In the data rows, the value 500 means zero.
Each row of this table is followed by its label. One hidden rule gives the labels. It looks at one to three of the table's principal directions, none of them among the few with the most spread.
580 434 538 557 618 534 481 488 409 435 456 493 591 489 537 495 564 492 511 510 442 605 458 502 493 534 490 456 432 468 433 420 513 538 564 440 538 507 437 418 469 501 523 573 428 371 532 492 471 458 592 475 571 444 459 z
578 611 478 501 528 610 536 538 378 447 353 455 464 481 656 572 654 349 575 565 521 419 481 520 479 328 653 543 451 542 408 359 537 544 454 466 570 558 423 468 572 409 539 683 356 557 673 474 467 515 603 531 502 444 549 w
444 569 512 529 449 472 513 541 498 549 570 531 419 529 404 527 527 578 600 453 399 519 535 530 526 499 413 553 598 468 637 603 523 490 559 491 512 568 525 539 459 630 519 460 423 590 501 553 577 440 480 444 458 538 513 w
399 610 499 397 459 473 507 515 519 481 536 494 420 529 527 459 481 461 487 455 431 523 589 505 668 522 524 525 595 545 449 557 541 424 421 479 462 540 450 520 520 472 473 502 461 618 439 522 561 468 452 551 437 615 539 v
247 734 460 399 441 327 591 511 563 475 577 540 379 539 309 405 499 550 423 457 464 604 598 422 716 616 338 573 658 425 514 698 375 409 347 533 400 470 517 540 454 683 436 397 667 710 216 455 635 571 357 490 491 846 431 u
532 510 532 538 396 445 521 413 482 495 494 557 505 483 447 524 519 507 545 478 454 528 531 485 481 533 455 570 489 419 500 556 446 513 563 508 501 492 515 445 484 586 567 498 408 485 441 524 562 422 462 459 486 521 445 w
557 854 658 407 395 610 687 464 383 382 324 407 393 460 589 550 699 368 586 478 294 671 830 643 634 503 448 559 657 681 228 570 609 614 314 526 438 508 335 446 554 555 701 600 314 748 562 601 561 497 561 536 491 665 610 z
568 322 478 635 462 506 394 520 516 577 507 636 586 552 528 563 418 571 621 535 574 427 377 396 324 457 565 548 390 410 651 460 432 504 745 505 604 483 575 463 478 514 522 463 425 325 579 444 488 398 506 447 455 274 471 v
609 442 452 516 520 586 486 554 464 547 456 426 516 488 636 511 485 470 485 533 642 371 409 495 395 398 673 535 397 587 489 341 534 506 539 508 541 487 498 482 578 351 451 566 493 411 612 493 394 553 529 522 512 323 568 u
535 421 457 569 606 529 465 586 433 494 445 484 551 530 537 524 582 522 487 555 477 471 400 469 488 437 526 508 389 478 475 391 514 508 535 475 562 493 482 435 489 469 490 541 414 417 541 431 471 446 568 476 556 435 542 v
403 778 455 438 376 467 629 559 460 404 478 486 384 489 544 462 613 430 524 529 507 391 630 508 577 391 585 561 552 553 439 563 400 521 370 540 466 554 506 471 581 586 452 542 513 746 403 429 552 577 409 511 502 665 543 z
466 279 625 447 415 294 509 290 575 459 676 465 624 485 273 346 367 640 263 406 311 801 545 500 698 836 199 411 521 408 347 706 520 496 511 529 308 359 511 449 388 589 610 274 606 303 183 611 549 380 404 508 568 690 368 v
466 641 453 483 478 553 568 595 440 516 372 432 419 500 510 592 653 458 511 575 494 434 498 492 515 344 572 652 461 517 475 448 549 558 418 525 490 498 453 488 531 523 542 594 391 628 576 451 521 478 526 502 537 568 575 z
418 486 554 473 386 505 501 417 625 536 561 555 420 462 471 530 388 568 534 470 532 553 598 538 456 569 499 497 607 562 594 653 550 469 534 522 443 480 539 547 489 524 509 377 541 602 485 548 492 514 461 554 386 453 490 u
613 507 536 483 596 518 559 424 344 352 428 437 555 453 583 474 636 329 446 516 455 583 459 510 565 497 521 410 450 479 260 400 488 533 436 440 514 506 377 426 516 397 559 655 452 425 554 497 471 481 636 537 578 528 434 v
409 677 505 454 437 636 480 558 505 563 420 551 390 541 623 598 476 413 715 491 535 467 514 460 489 352 721 654 567 537 647 468 620 492 540 452 572 626 448 547 527 495 479 619 374 637 678 493 504 524 495 555 354 409 537 v
581 348 426 535 600 461 468 560 511 604 571 451 517 528 405 506 458 564 389 488 581 415 321 470 442 502 416 487 452 459 552 416 487 437 522 510 541 450 544 559 488 396 460 460 578 378 524 521 476 482 527 447 559 450 517 z
526 400 500 521 594 499 467 450 519 492 511 548 528 469 510 494 457 523 485 495 566 542 454 514 445 555 477 411 494 485 538 494 477 457 544 477 516 493 515 497 478 468 465 481 539 432 519 505 464 526 545 497 491 425 448 z
421 567 456 426 472 397 551 514 598 571 619 480 392 502 296 494 451 549 398 441 518 455 543 521 543 559 330 494 640 486 564 633 449 433 377 559 427 464 545 639 484 533 466 401 658 644 410 550 597 505 431 462 512 692 502 z
509 416 441 595 724 587 401 650 410 481 450 472 602 578 556 495 587 559 524 559 448 520 360 453 515 433 557 485 373 476 523 319 568 528 576 421 606 545 458 432 465 494 420 597 432 349 556 408 440 493 598 451 593 391 531 u
581 479 378 536 568 440 536 612 430 484 497 464 512 511 529 466 578 459 400 566 622 298 379 452 452 401 511 460 402 487 427 389 333 466 446 541 548 455 543 491 561 403 443 519 581 470 496 408 481 530 525 463 589 512 546 v
584 307 512 540 548 440 459 560 537 637 573 411 597 537 353 474 404 666 362 462 480 555 399 475 475 627 329 551 433 477 526 462 536 500 565 536 460 377 534 512 443 490 539 369 562 294 435 568 482 427 467 434 605 492 539 w
483 667 419 463 781 579 496 658 274 311 333 447 476 525 753 454 784 322 513 585 404 514 492 524 723 364 634 428 456 551 277 296 510 446 365 375 580 617 320 400 554 387 433 759 296 571 598 394 499 500 685 542 555 578 578 w
704 366 650 575 440 383 588 294 339 285 525 475 659 372 543 358 625 501 418 463 293 682 665 636 544 700 353 314 417 503 193 596 383 599 575 519 388 439 459 265 488 598 651 466 363 312 335 578 513 353 544 460 618 531 430 u
751 450 568 546 565 718 449 374 329 247 285 481 667 363 987 498 626 142 622 584 520 327 547 633 365 310 897 272 291 627 211 210 521 616 467 394 631 652 406 332 645 240 493 809 302 417 738 432 317 579 652 636 477 214 531 w
497 670 383 465 621 603 548 737 493 656 403 355 400 528 425 621 584 445 480 550 640 311 403 481 401 307 532 630 516 548 606 350 535 541 328 549 527 483 474 677 531 441 451 610 630 646 702 466 494 609 553 463 591 573 619 v
663 387 480 598 591 535 473 514 395 390 431 540 603 455 709 475 571 445 525 575 579 400 450 522 377 434 621 377 348 531 403 360 384 514 590 473 586 512 509 371 564 401 479 566 417 373 574 425 412 498 590 495 540 315 519 w
405 473 459 471 388 413 476 446 599 486 587 582 489 512 463 458 395 530 469 514 584 452 507 432 504 524 528 493 516 454 550 598 403 459 528 532 462 473 576 525 514 523 452 413 616 523 380 454 525 519 401 522 455 533 430 z
608 190 450 577 556 411 412 410 472 443 612 539 629 476 562 397 444 521 413 522 570 421 311 493 453 523 517 313 355 413 484 437 408 449 642 469 536 509 593 438 508 393 446 458 526 239 461 489 417 478 525 497 519 339 411 z
524 469 510 591 382 489 491 419 519 428 523 629 514 458 555 519 496 524 609 530 535 417 558 515 364 467 578 465 465 480 557 565 394 527 626 506 546 538 583 421 531 573 487 474 443 524 464 452 496 485 463 479 449 377 455 w
626 554 512 529 488 566 517 562 483 573 406 478 526 501 545 554 504 463 554 502 554 411 552 517 369 453 511 542 477 566 494 430 462 560 485 567 528 458 499 522 536 483 547 534 498 490 611 513 498 520 508 455 521 446 588 v
621 587 611 594 596 614 514 389 264 257 232 546 650 423 761 501 743 305 653 541 318 646 615 548 524 476 646 453 344 481 239 352 490 620 513 395 586 590 341 217 498 565 571 767 187 422 537 416 474 462 626 512 542 434 456 v
492 622 555 478 432 571 524 484 461 441 382 533 545 487 625 514 506 400 610 531 529 550 573 450 469 453 663 577 461 513 463 470 481 596 525 497 491 517 440 439 525 557 534 600 467 507 547 445 485 534 479 537 493 483 465 z
524 576 498 484 554 584 546 571 444 466 432 424 480 462 593 522 577 419 513 532 528 433 499 548 465 396 604 487 476 577 462 415 539 549 424 485 514 545 460 501 541 448 476 586 494 575 604 473 442 562 549 534 533 481 562 v
437 434 511 514 454 399 486 394 548 444 582 613 492 500 453 453 453 565 489 492 484 579 511 481 549 599 409 431 543 430 516 629 428 430 561 489 488 491 558 472 469 552 504 390 516 493 371 497 529 480 468 506 439 520 409 z
535 482 507 522 506 523 506 467 445 482 522 496 476 470 524 521 544 443 558 484 481 473 453 537 475 447 541 460 509 477 529 489 529 506 538 460 533 574 486 512 500 479 505 565 441 500 593 531 489 479 561 505 476 438 470 v
429 303 547 484 604 304 439 418 520 396 597 521 668 519 347 353 448 623 281 484 337 782 473 430 717 783 259 425 442 346 349 573 437 453 517 447 393 390 473 397 386 576 531 368 553 293 188 483 555 371 458 487 630 709 365 w
482 403 568 532 359 498 460 459 599 645 583 521 503 498 371 557 374 625 579 444 459 543 525 522 402 552 444 576 543 474 705 628 586 562 644 546 440 488 562 571 435 625 573 388 488 455 540 599 529 416 437 465 450 431 483 u
418 624 521 454 438 627 465 608 605 670 413 508 414 545 508 632 421 511 641 499 528 468 576 498 434 418 567 657 586 582 679 517 637 532 479 541 500 513 492 629 494 528 538 491 469 645 673 527 520 520 468 526 395 471 612 v
701 149 474 579 667 471 425 531 418 527 534 363 693 526 490 439 502 558 284 518 466 500 269 474 501 557 419 411 286 469 338 303 547 501 560 486 524 387 484 426 475 314 528 480 494 134 498 514 401 392 596 471 658 384 532 v
558 422 438 534 639 592 429 704 547 781 442 354 533 594 316 637 459 609 448 521 569 470 296 422 385 444 404 697 443 470 671 323 648 555 499 537 531 390 492 667 438 454 541 508 590 372 682 540 473 499 551 419 614 467 589 w
438 318 448 458 559 332 456 400 522 449 603 487 573 482 431 372 448 451 298 508 525 522 345 435 628 601 412 361 446 361 408 510 407 411 429 478 436 446 535 527 455 417 464 435 673 376 354 467 484 522 489 565 527 623 369 u
514 399 528 510 432 423 513 511 552 507 598 469 536 451 476 431 425 604 411 484 506 477 557 547 459 588 462 466 473 556 498 574 446 506 536 547 410 439 561 469 507 528 487 353 562 472 384 518 479 468 419 500 542 505 540 u
394 650 488 521 392 526 522 551 583 612 483 563 375 566 377 601 500 614 613 483 463 492 591 483 482 467 430 658 608 509 663 614 550 495 505 554 526 501 548 550 475 646 519 435 452 671 482 506 585 496 429 440 418 532 560 v
502 570 399 472 605 512 503 564 447 447 413 489 494 476 623 485 570 341 467 569 642 343 431 464 481 381 632 453 436 498 435 364 383 463 381 489 542 519 482 516 562 385 410 623 572 551 561 392 468 604 542 540 523 529 506 u
505 279 610 478 505 285 527 410 510 499 628 438 641 476 293 340 412 712 247 411 329 832 533 495 671 855 191 484 464 431 366 655 478 490 566 538 291 320 477 382 378 632 599 275 537 247 192 597 554 323 422 452 643 685 427 v
460 539 478 499 549 615 445 565 586 603 450 533 461 515 550 564 413 524 601 510 630 454 495 501 381 445 590 531 541 566 681 459 559 492 518 504 545 527 528 590 506 484 432 505 566 553 632 493 445 622 500 513 427 380 540 z
388 644 448 456 544 359 536 403 468 352 452 576 544 527 390 417 580 382 414 552 525 639 510 334 651 598 380 468 528 317 335 547 262 486 362 504 461 405 451 500 459 594 509 561 713 511 306 375 598 589 504 496 576 790 287 u
556 655 567 490 312 531 603 493 522 618 490 468 344 469 423 613 525 527 590 422 439 471 682 596 434 497 427 646 642 604 542 623 563 517 480 579 466 477 487 550 523 556 617 460 376 687 569 634 587 415 474 462 428 518 615 u
576 477 454 499 543 642 478 567 533 634 471 416 428 491 534 623 472 451 530 513 643 338 388 531 342 356 613 541 507 582 609 367 627 498 476 496 571 519 501 634 547 322 472 569 536 537 744 544 412 571 579 530 463 333 581 u
Which label does each new row get?
527 609 534 511 82 608 552 420 612 636 606 561 285 444 585 615 373 515 766 412 599 225 685 623 259 332 752 614 638 680 758 676 585 528 654 594 515 623 617 573 621 528 484 457 384 729 650 627 504 494 371 517 249 224 606 ~ v
432 678 513 426 536 525 556 532 433 432 435 439 469 492 538 471 590 403 501 491 427 560 569 510 628 478 548 534 533 524 407 479 532 524 375 468 466 548 403 480 506 533 483 609 479 602 481 479 527 536 504 532 531 643 508 ~ v
639 566 523 503 517 582 541 509 400 484 412 406 533 484 569 531 584 368 521 503 493 455 491 522 461 425 557 517 459 535 382 368 529 578 443 493 541 510 430 497 543 420 556 641 466 468 621 525 469 523 566 500 556 475 532 ~ w
658 491 632 483 400 573 546 293 485 422 451 498 514 432 553 569 498 380 526 470 460 599 610 561 446 558 503 458 545 556 312 515 568 551 494 483 508 462 420 471 535 388 651 557 425 489 579 600 480 453 580 556 462 421 455 ~ w
538 704 505 484 428 632 556 532 423 460 418 553 328 454 755 580 590 348 719 499 552 358 621 592 432 321 736 514 594 655 516 486 519 459 511 471 588 642 447 490 614 412 486 632 294 729 722 515 493 511 574 559 336 350 607 ~ u
637 358 605 554 263 484 577 322 484 522 612 430 443 371 475 511 521 607 511 422 384 493 623 715 417 544 463 470 517 598 505 664 616 566 636 559 396 515 555 426 524 556 611 402 303 479 501 699 484 363 484 481 451 353 542 ~ u
488 497 368 463 660 469 469 528 334 290 508 514 486 529 749 375 644 299 457 568 523 371 338 470 700 349 676 316 429 465 315 338 423 364 437 375 614 649 455 429 590 282 369 672 420 484 516 392 452 541 604 585 474 489 473 ~ z
308 631 360 401 532 457 528 601 552 523 552 518 349 564 469 468 488 514 461 543 649 423 405 429 607 400 535 523 591 482 623 537 464 396 414 509 493 544 553 617 531 488 373 477 653 655 477 439 510 643 454 528 450 609 483 ~ z
507 380 518 548 508 435 446 453 487 420 611 545 565 509 504 418 480 585 494 474 398 540 487 532 561 568 460 414 468 452 499 530 491 473 609 439 521 565 544 416 485 539 466 452 426 403 375 519 500 439 466 472 510 464 458 ~ w
365 403 465 469 364 432 443 544 689 666 577 562 462 507 440 512 288 621 482 522 667 432 475 426 404 527 530 587 516 502 720 623 455 453 576 592 403 404 619 608 483 533 479 292 649 525 479 478 492 510 374 546 408 473 513 ~ u
401 761 430 366 450 555 590 552 498 514 476 427 313 512 513 540 558 377 518 508 584 403 516 501 579 345 611 589 624 560 517 495 558 478 334 505 489 571 458 625 576 441 452 612 558 743 585 511 521 619 491 554 452 613 530 ~ z
565 207 348 612 657 418 395 566 537 545 576 522 620 531 427 476 449 589 342 581 674 321 223 397 363 473 464 405 316 382 563 365 354 439 568 511 578 412 623 512 488 388 385 434 670 283 456 382 432 512 524 440 607 392 459 ~ v
346 528 503 386 593 360 541 486 496 416 479 441 519 512 361 431 563 476 265 513 361 709 510 427 785 651 322 515 508 409 274 555 488 445 294 482 371 388 394 468 422 515 543 463 556 532 281 444 586 422 495 553 599 848 448 ~ v
398 596 476 445 411 390 546 435 536 462 604 573 421 519 418 431 469 515 498 461 508 525 552 478 597 550 424 470 619 448 537 656 403 440 484 524 459 525 548 540 500 590 468 441 588 588 370 515 580 536 421 484 449 627 416 ~ z
492 565 445 502 551 514 531 596 448 488 493 470 438 521 518 521 586 474 491 509 480 407 467 504 534 412 531 518 499 525 474 448 508 461 442 480 556 544 478 488 526 452 452 549 440 586 520 461 516 476 528 490 514 520 575 ~ v
521 716 396 424 617 630 552 645 375 424 311 402 440 496 758 508 659 259 494 580 612 311 490 490 544 272 771 519 435 629 324 268 494 488 293 480 567 556 387 478 629 305 400 741 469 634 643 381 441 626 577 579 518 510 626 ~ v
402 554 423 445 466 399 530 515 493 560 528 483 432 540 351 505 529 510 423 484 491 512 432 405 619 495 449 636 515 389 522 546 476 450 464 525 445 464 476 530 470 553 496 517 503 521 417 489 606 417 456 467 526 666 453 ~ v
612 324 484 610 539 470 484 547 447 528 555 460 602 503 460 466 511 631 449 503 492 472 400 500 412 518 461 490 369 477 528 445 473 546 639 519 513 463 547 415 481 537 485 456 477 302 462 497 459 432 502 411 610 389 515 ~ v
515 260 430 583 782 566 326 549 564 512 457 541 622 528 550 523 440 552 434 585 611 490 306 450 412 517 507 377 380 464 546 310 526 427 522 414 621 464 532 514 462 338 397 490 591 342 553 402 371 587 605 525 526 336 485 ~ w
396 669 435 423 532 500 543 534 472 428 435 498 384 491 555 510 619 392 484 537 491 444 558 516 623 413 555 500 555 525 421 503 485 440 336 483 495 547 448 513 542 462 457 584 454 705 497 444 550 526 524 550 466 637 536 ~ v
605 341 536 573 858 615 328 647 429 416 245 482 860 540 701 469 502 448 456 638 507 617 366 400 455 530 571 451 200 448 351 138 481 611 499 398 590 441 418 365 454 423 500 619 509 180 551 325 355 565 582 516 700 439 509 ~ w
536 489 668 509 510 431 523 338 531 504 558 523 538 476 247 506 485 628 495 374 260 846 673 595 573 794 128 464 660 433 483 696 555 539 526 492 411 444 453 511 366 699 662 402 468 455 387 684 624 385 517 404 546 658 400 ~ w
570 527 497 508 555 579 507 553 444 560 448 434 467 494 515 573 560 461 542 496 500 474 449 532 458 427 529 556 499 522 527 411 585 521 499 475 538 530 450 539 508 446 530 593 421 502 655 549 485 482 578 487 515 449 545 ~ w
594 410 448 505 480 409 528 388 374 299 558 442 599 423 639 329 574 382 377 560 586 426 415 494 537 477 627 348 359 461 294 417 338 525 516 473 464 506 514 393 589 409 446 584 586 347 396 454 410 580 516 547 593 484 377 ~ w
459 667 570 440 332 403 613 356 528 347 596 590 411 417 578 361 462 481 541 441 525 541 754 604 549 618 469 357 669 597 439 723 334 453 467 535 419 541 561 465 567 592 474 392 590 680 329 552 523 629 397 538 400 582 449 ~ w
